A state moves one step at a time under one of 6 hidden systems, and each row is a state written as 18 numbers. Each run below is a few steps of one system.
run 1, q_173:
[[-31  37 -10  15  -5  19  23  -8  11 -10  -9  -5  11  22  22 -16 -18  31]
 [ 37 -38   5  -6  39   4  -6  28  10 -23   3  -3  19  13 -13  22 -16  -4]
 [ 10   1  28  10 -14 -26 -14 -20 -29  44  -4   0 -18 -20  10  -5  25  12]
 [-35  14 -25   1 -16  23  31  -3  19   1  -6 -25  -7  30  17 -24 -26  17]
 [ 41 -39  -8 -22  39  -7 -15   2  10 -34   1  -2  17   6  -2  35   4  -9]
 [ 11  28  32  41 -20 -26   0 -27 -31  27 -10  10 -22 -20  15  -5  17  12]
 [-18   1 -20  -6 -12  37  33  18  27  -3  11 -10 -18  38   5 -22 -43  19]
 [ 40 -38   4 -41  34   5 -28  -5  -3 -22 -11  -9   9  -4   2  40  32 -13]
 [ -5  44  20  49 -13 -27  32 -32 -39  28 -14   5 -17 -10  13 -22  18   3]]
run 2, q_680, 9 rows:
[[ 22   3  30 -10   4 -37 -36  15  -6 -15   8  35  10 -20 -17  24  20   7]
 [-30  28  19   9 -23 -21  11  24 -13  25  -2 -23  10  18 -13 -32  -4  23]
 [  4  -9 -29 -22  17  40 -25 -21  -8  -2  29 -20  26  29   7  14  -9  20]
 [ 12   2   2  42 -13 -23 -28 -27 -20  -3 -16  -9   4 -42   1  19  16 -30]
 [-27   9 -32  15 -25 -24  38   6  21   2  17   5 -18  21  -2 -29 -32   2]
 [ 15 -13  -9 -50   3  15 -44   7  14 -43  20  12  10   4 -10  38  10   4]
 [  2  25  31  34  -7 -42   7  14 -37   1 -22 -19  15 -13 -28 -10  25 -25]
 [-26  24 -32  -7  -5  32  27  -9   1  15  48  19  -2  40   1 -29 -26  24]
 [ 14 -25  -2 -19 -10  32 -72  -4   1 -18  -3 -11  12 -41 -10  39  18 -31]]
run 3, q_173 (9 x 18):
[[ 14  -5   5  11   2   6 -32  10   0  -5  20  23  16 -16 -15  13 -10  -4]
 [-14   9  18   3 -33  -1 -14  19  -5  12  -9 -14 -10 -14 -16 -13   5 -10]
 [-24   2 -27 -29  -4  -8   4   7   2  -7  19  -5  10  17 -17  -9   6  -7]
 [  2   9  -9   8   5   4 -34 -12  -8 -17   5   4  30 -18  -5  19  10 -11]
 [ -6  12   7  32 -23 -17   2  20  -5   2   2   0  -2 -11 -23 -12 -12 -18]
 [-13 -10 -16 -32 -18   0 -19  14  12   2  27   9  -6   4 -16  -2  -5   1]
 [-13  19   5  -6 -13   4 -27  -5 -12 -21 -15 -17  20 -13  -8  13  24 -13]
 [ -6  15 -10  24  -3 -21  17  13 -14  -6  22   8  12  11 -27 -16  -8 -18]
 [ -3 -12 -14 -11 -16  21 -45   1   9   5  31  15   4 -14  -9  10 -10  -1]]
run 4, q_929:
[[  5  11 -15  22  14 -17  33 -31 -17   9   5  16  -6  -1  12  -9  10 -11]
 [  0   9  -2   5  -6  22  -3  15  30 -29   6  20  -4   9   5   7 -31  21]
 [ 14 -25  28 -16   4  -9 -14  16   0   4 -28 -16  -5 -19  -4  12  19 -12]
 [ -2  24   4   0   5 -11  31 -14 -28  19  19  17  -8  21  -1 -20  15  11]
 [-15   2 -10  -3   1  49 -16   6  24 -11  -3  -7  16   7  13   3 -25  17]
 [ 24 -38   9  13  20 -25  -1   6  -6  18 -18 -15   2 -22  -5   4   8 -29]
 [  4  24  -6  -2  -6 -15  18 -21 -10   5  34  42 -23  19   9  -6  -2  28]
 [-22   0   3 -14  -9  39 -12  10  34 -20 -34 -21   5  -5  20   6 -11  12]
 [ 31 -26  18  12  34 -35  21  13 -26  15  -9 -16  10   4 -19  -3  15 -25]]
run 5, q_571, 9 rows:
[[ -7   1 -10  20  -8 -37   0   2  -7   4   2  -5  10  -7 -11  -8   0 -14]
 [-14  11  -4 -12 -20 -15 -13   7  -6   4  18 -11   4  15 -12  -7  -2  15]
 [ -3   7  -6   4  -5   7 -27  -5 -12 -14  -3 -27  23   2  -7  15   6  -4]
 [  6  16 -11  27  -5 -14  11  -7 -21  -9  11  -3   4  10 -12  -2  -3 -15]
 [ -5  11  -5   6 -31   3 -23   2  -1  -2  24   6  -8   2 -10   1 -13   9]
 [  4  -3   1  -6 -14   8 -25   8 -11 -16  -3 -17   3  -7 -20  12  13 -26]
 [  7  22  -7   1   1  -3  15  -8 -21 -18  20  14   0  16 -13  -1   9 -10]
 [ -4  21   6   9 -22  21 -27   0   2  -8  12  22  -2 -14  -4   6  -8   6]
 [  5  -9   5   1   2   4  -7  22  -7  -9   0   1   5 -14 -30   1   9 -37]]
run 6, q_929:
[[ -8 -25   1 -21   6 -25 -21  29  25  -7  -7  -3  19  -9  -9   6   0   0]
 [-12  11   2 -14   4 -45   0  -8 -13  15   3   7  12  -3   0  -7  27  10]
 [-32  23 -13   7 -11  -4  -2   3  11  -6   4  -8  23  14   5 -12 -17  26]
 [  6 -24  -2   7   6 -24 -30  11   3  -5  -9 -33  28  -4  -7  14  -6  -2]
 [  7  16  -1  19 -14 -43  -9 -26 -23   8  14   5  -5   0   2   3  12  11]
 [-19  22  -9   9 -35   8  -9  -2  10 -23  -4 -21  -5  16   7   3 -20  19]
 [ 23 -17   7   7   1 -11 -17   6 -14 -19 -15 -40  11   3 -14  20   6 -19]
 [ 12  30   3  23 -16  -7  -3 -25 -36   0  22  17 -10   2  -7   3  12  -1]
 [-16  13  -7   5 -38  39 -12   8  13 -16  -2 -15 -16   3  -3   0 -20  -3]]
run 7, q_592 (9 x 18):
[[  9 -13   3  12  -3 -13  -1  -4  15   1 -14 -14  -9   5  20   7 -15  22]
 [ 21 -18   4  -4   2 -23   8   2  -8   4   1 -19 -13  20   0   5  -2   9]
 [ 12   9   2  -3   1  -5   3 -23 -11  -3   1 -10  -8  23  19  10   4  29]
 [ 12  -6   6  16   0  11   6  -3   1  -5 -15 -29  -4  19  14   6 -15  14]
 [ 33 -19   5   2  10   4  10 -11 -13   2   3  -8 -19  15   6  11  -1  -2]
 [ 12  11  14  -4 -10   7   5 -23  -9   0 -13  -7 -26   8  22   7  10  19]
 [ 13  -6  15  -2   6  17  23  10   0  -8 -23 -23 -14  21   8  -1  -6   6]
 [ 33 -13  16  -8  27  13  11 -10 -14   7  -2   3  -9  13  12  11  11   8]
 [  3  10  21   7  -2  13  15 -15  -5  17 -24  -7 -21   1  27  -8   5  20]]
run 8, q_592:
[[ 11   2  12   1   5   3   7 -11 -18   3 -14  -5  -8  -6   1   3  21 -16]
 [ -2  17  10  -3  -1  16  23   2   5  -6  -6  19 -18   7  10  -8  -1  10]
 [  7 -17  17 -15  11  24  -9  16   6   5 -12  -6   4  -3   1   4   1   4]
 [  1   1   9   2  14  -6  20  -8 -17  23  -7   0   1  -4   2 -13  17  -9]
 [-11   6  -3  -9   2  16  16  -2  16   7   2  20 -13   5  17 -10  -8  20]
 [  0 -28   5 -11  12   4 -11  10  12  12 -17 -18  10  -8   6   2   0   2]
 [  3  -3  -4   1  16 -31  25 -11 -11  15   1   6  -2   3   3 -10  13  -3]
 [ -7   4  -3  -8  -5   2  -1  -3  22  -1   2  11  -7   8  21   1 -15  35]
 [  6 -29   2   1   8 -12 -12  11   2  10 -12 -37  12   3  -1   4  -4  -1]]
run 9, q_346, 9 rows:
[[-18  -4 -17  12   0 -16 -30  -7  -6   6  -4 -52  47   8   1   4  -8  14]
 [ 18 -15 -33  26   8 -40 -24 -28 -13  -4  25  -5  21  -2  -4  19  -4  -8]
 [ -6  14 -21  14 -51 -29 -22 -29  -7  -6  18  -5 -26  -3   2   9   0   1]
 [ -1   5 -12 -17 -30  -5 -22   0  -4 -38  -6 -44  -1  20 -12  20   6  -6]
 [ 27  17  -2   5   8   8 -21 -25 -30 -36   8  -3  14  11  -8  30  18  -8]
 [ 11  29   9  41 -33  25 -12  -9 -26  -9  11  -3 -15  -1 -13   2 -10 -11]
 [ 10 -13  -8  -9 -18  30  -8  21 -11 -16  17 -23 -10  13 -35   3  -6 -35]
 [  2  11  -6 -17   6  28  -5 -15 -21 -12   9  21  -1 -17 -15   8  33 -37]
 [-20  37   8  26 -21  26  11  13   0 -16 -12  12   0 -17 -14 -14  -4 -25]]
run 10, q_680, 9 rows:
[[ 12  -9 -44  10   8  12  20 -28  -6  -2  33  11 -14  15   2   0 -13 -20]
 [ -6   6  -1 -14 -30  -2 -23  -1  13 -24  -6  25 -24 -37  -5  16  17 -25]
 [-18   0   1  -5  -1 -16  34  41   5  -9  -9 -16   4  18 -27 -23  -2 -22]
 [  8   9  -6 -35  32  28   0 -11 -15  -5  33  35  15  18  -5   7  20  10]
 [-15  15  26  23 -17  16 -25   8 -11  17 -21   0  11 -47  -8  -7  14 -22]
 [-18 -26 -35   0  15  -3  37   8   6  32  18 -16   4  21  -2 -34 -22 -11]
 [  1  -6 -15 -38  15   4 -35 -28  12 -16   6  34   9 -27  19  30  29   1]
 [-22  14  22  43  -7 -35  10  30   8   0 -38 -15  20 -27 -12 -19  -6 -18]
 [  2 -14 -30 -25  28   0  17   3  10  14  52  21  14  45  -3 -11 -27  33]]
run 11, q_346, 9 rows:
[[ -2 -32 -16  -3  -6  -1  -1 -22  16  18 -19  -7 -26 -31  25   2   7 -21]
 [ -2   7 -16  -5   6 -22  44  -9  18 -29 -16   6 -19  18  16   0   0   1]
 [ 13   4  17 -14   4  17 -17   3  23 -21  -2  22  -5   8  20  22 -11  44]
 [ 28  -9  43  12   7 -10   5   9 -19  18 -27 -23 -14   3   6   3   6  13]
 [  5  -1 -16  -4  20  22  35 -15 -13  20  20  -6  -5  41   9 -16 -12  17]
 [  2 -27  -6   1   0  38 -22 -16  24  16 -13  -1 -14 -27  31   8  -9   3]
 [ 17 -14   2  12  12 -28  48   1   5  -9 -26  -5 -25   3   6  -4   2 -21]
 [ -2  14  -7 -28   6  23  14 -10  19 -13  20  35 -16  26  21   3 -10  41]
 [ 12 -17  43   3  -1  15 -19  11  10  14 -45 -20 -11 -23  22   9   4  14]]
run 12, q_571, 9 rows:
[[-12 -14 -25 -27   1  34 -35 -13   6  10  16  -5  13  -7   4   8   5   1]
 [-17  13 -16  15   1 -10  22 -14  -2 -20 -26 -10   7 -18   2  -3  17 -37]
 [ -6  16  -7   2  -6 -25  12  17  17 -17  25  29   0  21  -7  -6 -24  25]
 [  6 -10  21  -7 -12  -7 -58   7  -2   2  -7  -9  16 -26  -4  22  12   7]
 [  1  11   7   5  13 -10  35   8 -36   6  -9 -23   8  19 -22 -17  20 -27]
 [ -8  17 -21   3  -2  25 -11 -16   2   6  41  23   9  18  10  -3 -23  35]
 [ -5 -14  -1  20 -20   6 -34   3   8  -5 -26 -21   6 -46  -3  12   2 -36]
 [  1   4 -17 -14   4 -37  45  16 -11 -13  22   5 -10  35 -29 -15   6 -19]
 [ -7  26   5 -15 -21  19 -51 -20   5  -5  20  22   7  -3  18  18   1  48]]

Name the system that made each run.
run 13:
[[  6 -23 -19  -8   2  17 -11  -1   7  -6   4  -8  -2  -7  -5  10  -2 -25]
 [ -3  12 -10  -7  -6 -14  18 -17  -4 -11  -1  14 -18  -2   5   0  17 -10]]
 -> q_571
run 14, 2 rows:
[[  0 -12 -19  -7   0 -29  -6 -11   7  -3   5   9  -1 -15   1   9   9 -10]
 [ -8  25   3  15 -18  -6  -9  -5   7 -14  -5  13  -3  -9   8   3  -5  14]]
 -> q_173
run 15:
[[  1  13 -18  17  -1 -31  10  -5  -1 -29   2 -15  13  25   1   8 -13  10]
 [ 12   6   8  22 -24 -24 -32  -6  -8  -2   9 -10  -1   0   0  14 -10  23]]
 -> q_571
run 16, 2 rows:
[[  7  29  11   7  11  14  -6  -7 -12 -22   6  34  12 -10  -3  10  14  -2]
 [  0   8  19  14  -2  25   8  27  -6  13   5  14  -2  -4 -19 -18 -10 -10]]
 -> q_173
run 17 (2 x 18):
[[ -2  -5 -16 -13 -20  -8 -10 -12   4  -7   9  -1 -22   0   2   8   5  -4]
 [ -2  10  -2  -5  -5 -11  -5   1   2 -29 -14 -14   8   5   1  12   7   1]]
 -> q_592
run 18:
[[-17   9 -13 -18 -36  22   4 -10  11  -3   5  11 -41  -3   5  -6   3  -8]
 [  4 -15   0 -15   6  17   8  21   6 -25 -21 -22   0   1 -16   7   7 -34]]
 -> q_680
run 19 (2 x 18):
[[  1   6  19 -27  15  14  -1  11   9 -14  -8   8   6  15  10   8   6  29]
 [ 13   6  23   7  24   2  11   4 -21   9 -11 -10  18  10   0  -4  11  10]]
 -> q_173
run 20 (2 x 18):
[[  4  18  -7  52 -20 -16  14  -4  12 -38 -24  -6  -9  -7   6   7 -24 -16]
 [ 35  -1  26  -9 -17 -15 -19  28 -10 -35  12  -2 -15  19 -29  25  -4   6]]
 -> q_929
run 21:
[[-11  47  12   6 -25 -34 -10  -7 -30  -1  20   9   8  12 -13  -5  16  25]
 [-23  16 -15   5 -30  34 -29   6  -3  -9  18 -30  19  18 -12  -2 -22  10]]
 -> q_680
run 22:
[[-28  16 -19 -16 -34   2  10 -15 -15  10   8 -13 -23   0  -8 -17  22 -24]
 [-18   8 -22 -13   1  24 -13   5  16 -40 -13 -12  26  -1  -4  13   1 -17]]
 -> q_346
run 23, 2 rows:
[[-10  29  18  10 -29 -29 -18   0   3 -16 -17 -15   1   6  11   9   0  39]
 [ 16   0  -3  19  -3   5  -4   9  -7 -18  11 -31  12  39  -6  11 -32  22]]
 -> q_680
run 24:
[[ 31 -10  -9  33   9   0   2  -2  16 -19  23  43 -10  -7   1  14 -33  -1]
 [ 12  -3  39 -11 -30  19 -19  16   8   5 -14   9 -40 -18   3   6   4  10]]
 -> q_173
run 25, 2 rows:
[[  0  -5 -20  18  -7   9 -16 -18  -2  10  17   8   1 -16   2   4  -6 -13]
 [ -4  -4 -11   3 -25 -16   3   3   5  -8  -4  -6 -19  -8  -9  -1   0 -23]]
 -> q_346
run 26, 2 rows:
[[  9   8  14  -5   5  -3  11  -8  -4  27  18  15 -11  28  19  -9  -8  54]
 [  7  -8  21   0 -17  26 -41  -8   5   2 -23 -30  -2  -9  21  21  -2  24]]
 -> q_680
run 27 (2 x 18):
[[-18  11  12 -11 -15  -4  11   5 -10  24  -1  -4 -12   4  -3 -22  13   8]
 [-13  -6 -15 -22  18  21  10   3  10  -1   6  -2  11  17   4  -7  -3   7]]
 -> q_592
run 28 (2 x 18):
[[ 11  -7   3  -6   3   4  22  12  15 -19  -6   7 -19  12   3   1  -8   2]
 [ 19  -9  12 -10  10  -2  -9  -7   8  -1  -2  19 -11  -5  15  14   5  16]]
 -> q_571
run 29, 2 rows:
[[ -4  24  30  31 -21  -7  -6  17 -20  27   8   6   1  -5 -16 -21  -9  14]
 [-16  -3 -19 -25 -14  35  -3   9  -6  17  32  -8  -4  19 -17 -16  -7  -3]]
 -> q_592
run 30, 2 rows:
[[-14  20 -19   0 -36 -41  -6 -12  -9 -11  14 -11  -9  11  -7   0   5   7]
 [ -7   9 -11 -16 -20  -1 -39  -6  -3 -27   4 -28  20  10  -5  24   4  10]]
 -> q_346
run 31:
[[ 29   0   0  -6  14  31  27 -16 -22   3  19  21 -26  14  -2   0   9 -15]
 [ -2  10   5  -1 -15  48  -2  -8  15  -1  -3  34 -32 -21  16   0  -5  -1]]
 -> q_571
run 32 (2 x 18):
[[  8   2 -15  16   4 -10 -13 -18  -2 -13   5 -14  17  14  14  15 -14  21]
 [ 26 -10   8  25 -11  -9 -11   4  -3  -9  -2 -17  -9   8  -2  13 -19   7]]
 -> q_173
run 33, 2 rows:
[[-25  20 -15 -37  -4  -3  -9   9  11 -35   4  -2  23  15 -10   6  13   7]
 [ 13  17  10  18  16  -9 -21   6 -26 -14  11   8  39  -3 -23  12   7  -6]]
 -> q_173
